One turn sends every row of this set to another row. A few are shown first. Where does it send the rows asked after them?
Tek: [ -3 -48  21 -36  29 -12  18  10  -1  -9  23 -20 -46]
nozef: [  8 -19  -6 -37   1  -1  25  26  -7 -18   0   2 -50]
dedib: [  5 -27   7 -33  -7   7  19  31 -12 -10   2   1 -48]
kol: [-18 -35  -5   2   3  -5 -14  15  19  29  -8  10  -1]
labeg: [-15 -18 -12 -33  17 -13  -7 -19  31  11  33   4   0]
dezug: [ -9  -3 -15 -21  31  -1 -15   7   9   8 -11   0   5]
vufod: [-19 -28 -15 -20  20  15  -6 -17  37   2  36  12  -8]
kazi: [ -9 -22  -6 -20  13   3 -18  19  16  21 -18   6   9]
zul: [  3 -51   9 -49  28 -18  24  18  13 -14  14 -13 -41]
Dur: [ 20 -26 -19 -35  21  11  23  10  15  11 -17  -2 -48]
Pagu: [ -4 -29  12 -23  -8  -1  23  35  -5  -8   8   6 -53]
Renir: [ -9 -43  16 -24  -7  11  17  29  -3 -15  15   2 -53]
kidu: [-23 -22 -20  -5  21   7  -2  16  -9  21   0  19   2]
luzi: [-33 -39 -19 -16  22  19   3  13  27   7  28  28   1]
fom: [-25 -38 -14   0   7   5  -6 -12  36  17  30  12 -13]
dig: [ 13 -37  17 -47   4 -12  32  19   4  14  18  -1 -43]
vuv: [ -6 -30  26 -13  18  22  19  19  18  19   9  -4 -52]
Ter: [-14 -39  23 -14  30  19  20  18  32   3  13  -4 -55]
mekif: [-19 -43  -9 -19   2 -20 -10  -6  34  22  22   6  -1]
saz: [ 12 -39 -23 -35  35  12  17   2  17  -7 -12 -11 -51]
bopi: [-32 -30 -29  -9  34  12   1  -5   7   1  28  18  -7]
tul: [-17 -47  -3 -17   2 -17 -20   1  21  24   8  -1   5]
leg: [-23 -22 -30 -30  33  17   3   8  17  -3  17  24   5]
Mib: [-15 -38 -12 -25   7  -9 -12 -21  27  16  34   3  -1]
Ropo: [-10 -46   7 -18  39  18  13  10  28 -12   8 -12 -55]
sotof: [  0 -43 -10 -28  41  12  17   9  30 -17  -2 -11 -53]
lik: [-10 -39   7 -22   2  -1  23  26   6 -24  21   4 -57]
som: [-28 -36 -13 -14  13  15   0  27  14  20   8  28   6]
kef: [-13 -20   2 -30  19 -15 -22   2  10  15  -2  -8  11]
Rul: [ 18 -44   4 -42   8 -13  24   8 -11  13  11 -10 -45]
Mab: [-20 -46  -6  -6  -2   8 -11   8  34  26  12  15  -5]
Gutog: [  5 -40  26 -35  11  -8  24  10  -6  11  27 -12 -48]
sep: [  8 -21  15 -22   9  19  25  21  16  28  -2   2 -49]
fazep: [  6 -28  -9 -42   5   8  19  18 -10 -28   7  -2 -50]
silus: [-10  -2 -16 -35  35  10 -12  -4  20  -3   6   2   5]
mapi: [-34 -39 -16   3  18  11  -2  10   5  19  21  21  -6]
vul: [-17 -17 -23 -30  26  14   0  22   6  10  -1  24  11]
feze: [-21 -14 -32 -16  36  10  -2   3  -6   5   8  13   1]
Saka: [ 18 -47  -2 -54  14 -20  28  17   7   0   5  -8 -41]
soge: [-17  -7 -23 -21  33   7  -7 -19  24  -3  25   3  -8]
gumiv: [-12 -12  -7 -37  23  -7 -14 -18  16   8  25  -4   4]
Nove: [ 19 -23  -3 -29  10  18  23  12   5  26 -12  -1 -47]
vebop: [  0 -41  28 -43  21 -10  27  21  13  -1  29  -8 -43]
Dera: [-15 -31   1 -24  11 -23 -18  10  22  20  -1  -1   9]
nifu: [-12  -6  -2 -37  25 -18 -14  -2  19   9   9  -3   9]
kogog: [ -7 -42   0 -32   5   8  17  16   1 -32  21  -1 -54]
ripuz: [ -2 -31 -12 -35   9  -2  22  17   2 -34  15   1 -56]
Govi: [  9 -52  -1 -43  24 -17  16   7  -6  -7   7 -20 -46]

zul -> Tek
Dur -> saz
ripuz -> kogog
Now these:
bopi -> luzi
labeg -> Mib
Mab -> kol

One turn sends every row of this set to another row. A few are shown first. Where does it send the rows asked after them?
vof: [  9 -20   6 -16  10  -1   9 -36   3  29  16  13   3  38   5 -12   4   1
  11 -14   7  -8 -11   2 -17   3  19  27 -20  17  17  27  -9   3]
Gakub: [ 13   4 -21  17  25 -16  34   0   5 -31  11 -33  24   4  30  11   7 -27
  26   0   6 -26 -23 -23   5  17  33 -25  -8 -26 -22   8  17  14]
nez: [ 19   5 -16  17  28 -12  34   7   3 -33   1 -33  32   4  27   8   6 -27
  26   3  10 -26 -23 -16   5   7  31 -22  -4 -28 -26   6  16   8]
Roku: [  5   1  -4  -8  21  23   5  -9  12  19  -3  17   5  36  19 -14  23  24
 -17 -27  -8  -8 -21 -13  11   1  16  18  -6 -27   1  -9  16   2]
roze: [  5   1  14 -11  -9 -28  41  19   7  24 -18  21 -22 -21  -4  -4  -1  -3
  -5   3   3  -5 -10 -17  29   1  15 -31 -12  -4   6  39 -12 -21]
nav: [-15   8   8  -6   6  12   4 -13  -1  32   0   9 -22  12  17 -18   9   2
  10   3  31   5 -30   0   7  -7   2 -19 -39  -7  15  -4  -1   5]
bise: [ 34  -9   2 -14   5 -14  23  13   1  30   7  25 -16   0 -12   3 -24  13
  12 -13   4  -5   0 -22 -10   1  36 -17  19  14   9  41  -1 -19]
Rumun: [ -2 -20 -27  33  15 -28  59  18 -29   3   6   2  -4 -11  -3  -2 -16 -22
  26   4 -14  -4  -1   1  14  11  16 -12   0  -7  -2  18  -9  12]
Zisi: [  3 -25 -36   2   9   3  41 -12  -3  -4  11   4  10 -25   1  11 -12 -17
  36  -1  -5 -18  11 -12  28  17  11 -16  19  -5   1  17 -19 -15]
Tev: [ 25  -6   5 -19   8 -18  28  15   2  25   7  17 -20   0 -10   6 -29  14
   4 -14  -6  -7   1 -21 -11  -2  35 -18  14  12   8  44   0 -11]
Tesol: [-11  -3 -33  16  31 -27  23   2   8 -19   9 -23  33  16   9  18  16 -31
  12 -49   3 -14   6 -16  12  16   5 -14   0 -27 -27  13   0   3]
ras: [ 19  16  18 -12   7 -45  15   6  35  -3  -7  -8  -3  18   6  17  14 -23
  -8 -39  18 -17 -12 -39 -10   0  35 -19 -17 -11 -17  31   4  -9]
ligi: [-15   4   7  -4   6   8   9  -7   3  35  -8   3 -23  15  24 -17  10   0
  11  13  23   5 -31   2  12  -9   0 -17 -37 -13  17  -1  -3  11]
masug: [ -1 -19 -24  29  14 -27  62   8 -27   2   6   2  -9  -6  -7   3 -10 -19
  24   1 -23  -5  -2   2  12  15  12 -13   1   0   0  25 -13  18]
zupe: [ 29 -15   2 -14   6 -19  26  15   0  33   7  25 -14   2 -13   8 -27  12
   4 -16   1  -9   4 -18  -5   1  35 -20  10  10   8  41  -1 -17]
Gezun: [  6  12   7  14   8  15   5 -14  -8 -25  -1  -8  17  10  42  11 -12  -9
 -11   2 -21 -28 -23  -9 -10  -2  23  16   3 -18  11 -20  -7  -3]
zoga: [-23  -8   0  -7   6  -8   2 -37   2  16  16   6  17  -7  38  23   6 -16
  15  17   5 -12 -10   5   2   5  -5  14  -9  -9  21   4 -12 -24]
moz: [-17  -3   1  -6   2 -10   0 -33  -6  15  21   6  16 -10  33  21   3 -11
  12  20   6 -12 -14  12  -4  11  -5  11 -14  -5  20   1 -11 -24]
govib: [ 14  18  15 -16   5 -42  14   3  36 -13  -1  -8  -2  17  15  17   6 -24
  -5 -41  15 -17 -14 -43 -12   0  36 -19 -13 -10 -16  36   7  -9]
sop: [ -2   2   9 -16  -7 -27  39  18  13  22 -17  26 -23 -23  -6  -3   4   3
  -9  -3   1  -7 -10 -14  25  -2  12 -29  -6  -2   2  39  -5 -17]
diru: [  6 -19 -25  34  12 -31  57  14 -29  -1   7   3  -8  -3  -4  -1 -13 -26
  30   8 -16   3  -4   2   8  15  15 -12   1  -4   0  19 -11  11]
ret: [ -9  -4 -28  16  28 -28  24   4   4 -21  12 -20  32  28   9  22  14 -35
  17 -50   0  -8   8 -14   9  13   5 -10   0 -25 -22  12   3   0]
foti: [  3 -26 -36   4   9  10  39 -12  -3  -1   8   4  14 -22   2  10  -9 -14
  33  -2  -4 -13   7  -4  27  16   3 -20  19  -7  -3  20 -18 -21]
kof: [ 15  16   3 -19  29 -22  10  32  13   7  -7  -5  23  18  11   8   7   9
 -20 -27  19 -13 -20 -22   5  -4  26 -31  -7 -28 -18  37  32   3]
Befi: [  7  27   4   9  12   4  13 -30  14   6 -24 -17 -33  25  20  -3   8 -18
  -8 -13   0  -9 -10 -17 -20 -10  33  19 -35 -14   7   9  -8   7]
Fonem: [ 21  15   9 -16  31 -19   8  30  18  10  -4 -11  24  18   8   3   9  14
 -16 -29  16 -14 -19 -26   6   0  28 -35  -6 -26 -17  33  26  -6]
Masef: [  3   4  14  -6  -5 -23  42  20   5  26 -17  22 -23 -20  -9  -3   5  -3
  -8  -3   5   2 -15 -12  25   0   7 -27 -10  -6   3  42 -11 -23]
bas: [ 12  36   6   8  15  12  16 -35  10   3 -20 -15 -27  27  19  -4   4 -14
  -6 -22   2 -10  -6 -14 -17  -5  33  20 -31 -20   7   8  -7  10]
Kebek: [ -1 -23 -38   3   8   9  41 -11  -1   0  10   4   4 -25   3   9  -8  -8
  38   1  -7 -20   8  -8  26  18  10 -25  20  -2   1  15 -13 -11]
tavo: [-16  20 -19  15  14 -22   5 -11  -7   7 -17   3   6  19  27  27  22 -20
 -17 -15 -10  -8  11   0  -1   2   0  38  -5 -30   8  -5   1   7]
dugi: [ 19  18  13 -12  36 -17  13  38  10  11  -3  -8  22  23   9   5   8  12
 -16 -30  16  -8 -19 -25   4  -3  26 -28  -2 -27 -15  33  30  -7]
niza: [-10  -7 -34  16  29 -22  25   0   2 -19   9 -20  35  25  11  22  15 -30
  13 -48   3 -15   4 -15  13  17   4 -18   0 -23 -21  21   4  15]
Lop: [  6   4   6  11  15  19   3 -13  -7 -22  -2  -8  17  10  46  10 -10  -4
  -8   6 -17 -28 -28 -19 -14  -8  27  16   8 -18  10 -18  -2   0]
bupi: [ 20   1 -20  16  33 -15  32   7   3 -33   7 -37  26   3  21   8   6 -27
  24  -2   8 -25 -22 -22   2  11  33 -18  -3 -28 -26   6  14  16]
det: [ 19  23  19  -9   4 -41  16   4  35  -8  -9  -5  -1  16  11  14  16 -26
  -2 -38  21 -21 -12 -40  -6  -3  35 -16 -12  -7 -17  32   8 -15]
tunim: [  0   6   0  -2  20  24  12 -11  10  13  -4  21   5  34  15 -13  25  19
 -18 -31  -5  -9 -23  -6  10   3  24  18 -14 -28  -1 -14  19   2]
loru: [  0 -10   0  10   2 -17  -2   2 -38  10   1  13  12  22  13  10  -9 -13
   6   9   9  -9 -20  14  -8 -12  -6   6  -3   8  25  -5 -15  30]
Vigab: [-10  21 -23  15  15 -16   4 -12 -11   6 -15   8   8  16  21  34  19 -18
 -16 -14 -10 -10   8  12   0   1   7  33  -5 -32  11 -14   6   6]
mose: [ -6 -10   1  13   6 -15   3  10 -38  11   0   6  12  27  23   3 -11 -12
   6  15   7 -11 -15  10 -11 -13   0  10  -3   7  25  -2 -10  33]
vel: [ 14 -10  13 -17  14  -4  13 -38  -5  27  15  16   3  34   0 -12   7   3
   9 -14  14  -6 -18   1 -15   3  15  26 -23  13  16  27  -8   9]

bise -> dugi
ligi -> Befi
Now these:
Tev -> kof
Rumun -> roze
Gezun -> loru

